One hidden turn or mirror swaps the rows below in pairs. Which row is each named row swapped with?
The rows were stretched afterwards, more along some directions than others.
bop: [+1.30 +0.63 -3.01 +0.76 -2.10 +0.61 +0.01 +0.41 -1.57 +0.22 +2.63 -1.58 -1.73 +0.42 -0.86 -1.07 -1.16 -0.54]
puba: [+0.19 +0.60 -0.32 -0.46 -1.42 -0.98 -1.30 +0.10 -0.90 -0.50 -0.27 -1.12 +0.30 +1.00 +2.52 +0.11 +2.12 -0.03]
vukiv: [-2.34 +0.26 -2.24 +2.00 -0.60 -2.99 -2.08 -0.71 +2.18 -1.09 +0.15 +1.07 -0.98 -3.06 -2.07 +0.21 -0.96 +0.69]
Vaf: [-0.61 +0.67 -2.71 +5.45 -2.66 -2.91 -3.87 +0.71 +2.05 +0.04 +1.13 +0.93 -1.91 -2.29 -1.51 +0.40 -1.53 +1.54]
nili: [+0.59 +0.68 -0.23 -0.95 -0.64 -1.00 -0.54 +0.29 -0.60 -0.63 -0.01 -1.00 +0.33 +0.90 +2.60 -0.28 +1.66 -0.60]
Tolab: [+0.25 +1.89 -2.16 +6.01 -3.94 -1.79 -3.08 +0.59 -0.51 -1.24 +1.22 -3.45 -1.97 -1.47 +0.55 +0.06 -1.41 +0.02]
nusol: [-0.17 +0.70 -2.46 +3.91 -4.13 -1.16 -2.54 +1.79 -1.88 +2.25 +3.02 -0.66 -3.05 +1.40 -1.56 -0.69 -0.46 -0.65]
dato: [-1.22 +2.20 -1.55 +3.41 -1.26 -2.60 -3.54 -0.39 +2.27 -2.11 +0.59 +0.14 -1.63 -2.14 -0.57 +0.85 -1.87 +2.06]
Bif: [-0.05 +0.39 -0.25 -0.89 -0.74 -1.32 -1.38 +0.82 -0.85 -0.31 -0.90 -1.28 +0.65 +0.72 +1.59 -0.35 +1.83 -0.66]
Zek: [+0.70 +0.19 -0.10 -1.49 -0.86 -1.46 -0.61 -0.06 -0.43 +0.55 -0.19 +0.41 +0.23 +0.53 +1.67 -0.08 +2.31 -0.52]
diban: [+0.91 +0.36 -3.40 +1.59 -2.23 -0.36 -0.85 +0.90 -3.03 +2.67 +2.17 +0.13 -1.82 +0.54 -1.10 -0.26 -0.08 +0.01]
dit: [+0.74 +0.42 -3.62 +2.20 -3.62 +0.02 -0.70 +0.40 -2.46 +2.30 +2.61 -1.21 -2.43 +1.24 -1.25 -0.27 -0.33 +0.46]
madum: [-1.46 +1.29 -1.49 +2.51 -0.62 -2.50 -2.49 -0.90 +2.65 -2.80 -0.14 -0.12 -2.01 -2.98 -1.43 +0.81 -1.89 +1.82]
vona: [-0.36 +3.32 -0.63 +1.91 +0.81 -2.36 -2.73 +0.96 +1.99 -3.75 -1.75 -1.59 -0.92 -1.29 +0.42 -0.11 -1.93 +1.15]
Bos: [+1.84 +2.58 -3.19 +3.09 -1.40 +0.32 -2.22 +1.23 -2.97 -0.04 +1.33 -2.72 -1.25 +0.70 +0.22 -1.87 -1.40 +0.24]
Zime: [+0.84 +1.24 -2.58 +0.44 -0.11 -0.27 -0.26 +0.26 -2.60 -0.01 +0.98 -2.17 -0.89 +0.14 -1.81 -1.77 -0.46 -0.26]
Tep: [-0.26 -0.79 -3.84 +3.49 -4.32 -0.59 -1.76 +0.69 -2.34 +2.83 +2.76 -0.98 -2.16 +0.60 -1.95 +0.15 -0.30 -1.01]
nopat: [+0.56 -0.32 -2.08 +2.84 -2.41 +0.54 +0.48 +0.86 -0.50 +0.67 +3.65 -0.63 -2.98 +0.38 -0.12 -0.55 -1.37 -1.00]
guba: [-0.37 +2.68 -2.25 +1.29 +0.14 -1.94 -1.92 -0.82 +2.11 -2.40 -1.17 -1.77 -1.56 -2.77 -0.31 +1.23 -1.74 +2.67]
lebi: [+0.52 -1.00 -2.57 +3.20 -3.64 -1.23 -2.36 +1.58 -1.98 +3.59 +2.58 +0.73 -2.10 +1.95 -1.34 -0.59 +1.25 -0.79]
felo: [-1.21 +1.70 -2.05 +1.96 +0.87 -3.27 -1.86 -0.50 +1.75 -1.79 +0.00 +1.50 -1.14 -3.47 -1.69 -0.07 -1.60 +1.54]
pibi: [-1.78 +2.44 -0.91 +3.25 -1.87 -2.45 -2.96 -0.49 +2.63 -2.13 -0.01 -0.44 -2.70 -2.16 -1.43 +1.22 -0.87 +1.90]
Rim: [+1.52 +0.03 -1.75 +2.39 -2.96 +0.01 -0.44 +1.42 -1.83 +1.80 +2.69 -0.35 -2.21 +1.38 -0.15 +0.72 -0.53 +0.38]
Muf: [-1.74 +0.76 -1.82 +1.31 +0.37 -2.98 -1.94 -0.31 +1.91 -1.87 -0.45 +1.73 -1.04 -3.23 -1.12 +0.07 -1.21 +0.91]
Vaso: [-1.72 +2.16 -1.90 +2.63 +0.32 -1.09 -1.96 -0.26 +1.14 -3.02 -0.52 -0.63 -0.03 -2.63 -0.28 +0.36 -1.60 +0.69]
Kidiz: [+0.23 +1.83 -1.60 +1.52 -0.94 -0.42 -1.33 +0.11 +2.45 -3.20 +0.04 -0.56 -1.49 -2.29 +0.78 +1.67 -1.44 +1.85]
lal: [+0.42 +1.01 -2.36 +3.48 -4.52 +0.71 -0.86 +0.30 -1.78 +1.90 +2.92 -1.88 -2.66 +1.58 -0.78 +0.78 -0.85 +0.62]
Tik: [-0.79 +1.31 -1.50 +1.26 -0.39 -1.73 -1.59 -0.84 +3.52 -3.00 +0.49 -0.41 -2.39 -2.99 -0.21 +0.72 -2.32 +1.20]
Piv: [-0.88 +0.72 -2.49 +4.31 -3.60 +0.02 -1.40 +2.17 -1.71 +1.09 +1.72 -2.06 -2.27 +1.03 -0.62 +0.42 -1.16 -1.79]
meke: [+0.62 +0.62 -0.19 -1.54 -0.33 -1.11 -0.32 +0.28 -0.77 -0.22 -0.51 -0.97 +0.53 +0.99 +2.17 -0.14 +2.00 -0.49]
zefev: [+0.50 +0.88 -2.38 +4.44 -4.62 -0.38 -1.35 +0.92 -2.35 +0.49 +3.37 -2.08 -2.79 +1.19 +0.97 -0.08 -0.87 +0.62]
Sogud: [+0.80 +0.22 -3.10 +2.13 -3.99 -1.08 -0.65 +0.61 -1.28 +2.75 +3.65 -0.03 -3.22 +1.01 -1.77 -0.39 -0.14 +0.16]
fol: [+1.13 +0.49 -0.78 -1.66 +0.03 -2.07 -1.03 -0.03 -0.78 +0.31 -0.03 -0.43 +0.47 +0.32 +1.78 -0.61 +2.23 +0.46]
Sezum: [+0.74 +2.17 -3.22 +4.69 -2.48 -2.26 -2.87 +0.26 -0.87 -1.52 +1.06 -2.56 -1.12 -2.26 +0.43 -1.38 -1.27 -0.24]
gasat: [+1.11 +1.70 -3.15 +5.05 -3.10 -2.43 -2.80 +0.29 -0.76 +0.22 +2.04 -1.12 -1.31 -2.23 -0.47 -1.44 -0.78 -0.16]
bege: [-1.17 +2.01 -0.24 +2.51 -1.40 -2.45 -2.74 -0.45 +1.85 -4.07 -0.15 -0.85 -1.68 -1.77 +1.46 +1.40 -0.67 +2.33]
zotan: [+0.77 +0.06 -4.16 +3.03 -3.01 -0.49 -1.07 +0.66 -3.26 +2.20 +2.84 -0.37 -1.65 +0.45 -1.18 -0.76 -0.88 -0.57]
vosog: [+0.85 +0.83 -2.98 +1.93 -3.66 -0.80 -0.53 +0.47 -2.75 +2.96 +2.42 -0.08 -2.59 +1.06 -1.36 -0.67 -0.30 +0.10]
golel: [+0.10 +0.78 -0.40 -0.72 -0.68 -1.27 -1.17 -0.02 -1.03 -0.43 -0.31 -1.65 +0.22 +0.76 +1.87 -0.66 +1.79 -0.70]
pekam: [+0.05 +1.81 -2.43 +6.62 -3.83 -2.52 -3.57 +0.97 -0.29 -1.40 +1.70 -2.83 -1.64 -1.64 +0.14 -0.84 -1.55 -0.32]
foto: [+1.07 +1.61 -2.56 +4.32 -1.92 -3.31 -3.50 +0.76 -0.37 -0.79 +1.32 -1.95 -1.15 -2.32 -0.37 -1.48 -0.69 +0.25]
Kaza: [+0.32 +2.17 -3.19 +5.94 -2.67 -2.87 -3.83 +0.36 -0.66 -1.09 +1.39 -2.91 -1.02 -1.95 -0.16 -1.24 -1.18 -0.03]
vak: [-0.63 -0.84 -2.13 +2.32 -4.33 +1.73 +1.33 +0.75 -1.18 +0.94 +3.09 -1.78 -2.50 +1.49 -0.57 +1.07 -0.85 -1.56]
beg: [-0.52 +2.40 -1.77 +1.31 +0.00 -2.85 -2.39 -1.89 +1.22 -2.17 -0.36 +0.99 -1.20 -3.11 -1.13 +0.12 -1.00 +2.38]
dafin: [-0.25 +2.01 -2.09 +2.45 -0.05 -2.98 -2.28 -0.38 +1.84 -1.08 +0.82 +1.69 -2.21 -3.10 -0.78 +0.03 -0.31 +2.70]
Kinir: [+0.23 +1.43 -0.46 -1.20 -0.31 -1.09 -0.43 -0.43 -1.15 -1.12 -0.83 -1.25 +0.87 +0.46 +1.93 -0.46 +2.16 +0.35]
milid: [-2.08 +1.09 -1.99 +3.36 -2.02 -0.56 -1.37 -1.28 +3.25 -3.29 +0.70 -0.81 -2.38 -3.51 -0.32 +2.14 -1.99 +1.35]
vubad: [-0.63 +0.79 -1.33 +1.60 -0.98 -2.07 -2.31 -1.38 +2.85 -1.87 +1.07 +0.96 -2.25 -3.11 -0.94 +0.97 -1.49 +2.18]
Lago: [+0.48 +0.48 -0.35 -1.77 +0.03 -0.87 -0.12 -0.11 -0.96 -1.26 -0.77 -0.98 +0.98 +0.28 +2.21 -0.66 +1.24 -0.71]
fen: [+0.70 +2.06 -2.45 +5.20 -2.65 -2.00 -3.17 +0.91 -0.29 -1.81 +1.33 -2.53 -1.12 -2.24 +0.53 -1.14 -1.44 -0.33]
zesul: [+0.80 +2.20 -2.88 +5.18 -2.22 -2.25 -3.22 +0.54 -0.51 -1.43 +1.17 -2.45 -1.01 -2.64 -0.05 -1.36 -1.26 +0.01]
nipob: [+0.38 +2.64 -2.55 +4.87 -2.58 -2.34 -3.37 +0.57 -0.35 -2.06 +0.51 -3.38 -0.62 -2.04 +0.17 -0.92 -1.46 +0.07]

Bif is swapped with Kaza
zotan is swapped with Muf
puba is swapped with pekam
fen is swapped with nili
Bos is swapped with vona
Tolab is swapped with Kinir
nopat is swapped with Kidiz
bege is swapped with zefev
milid is swapped with vak
gasat is swapped with Zek

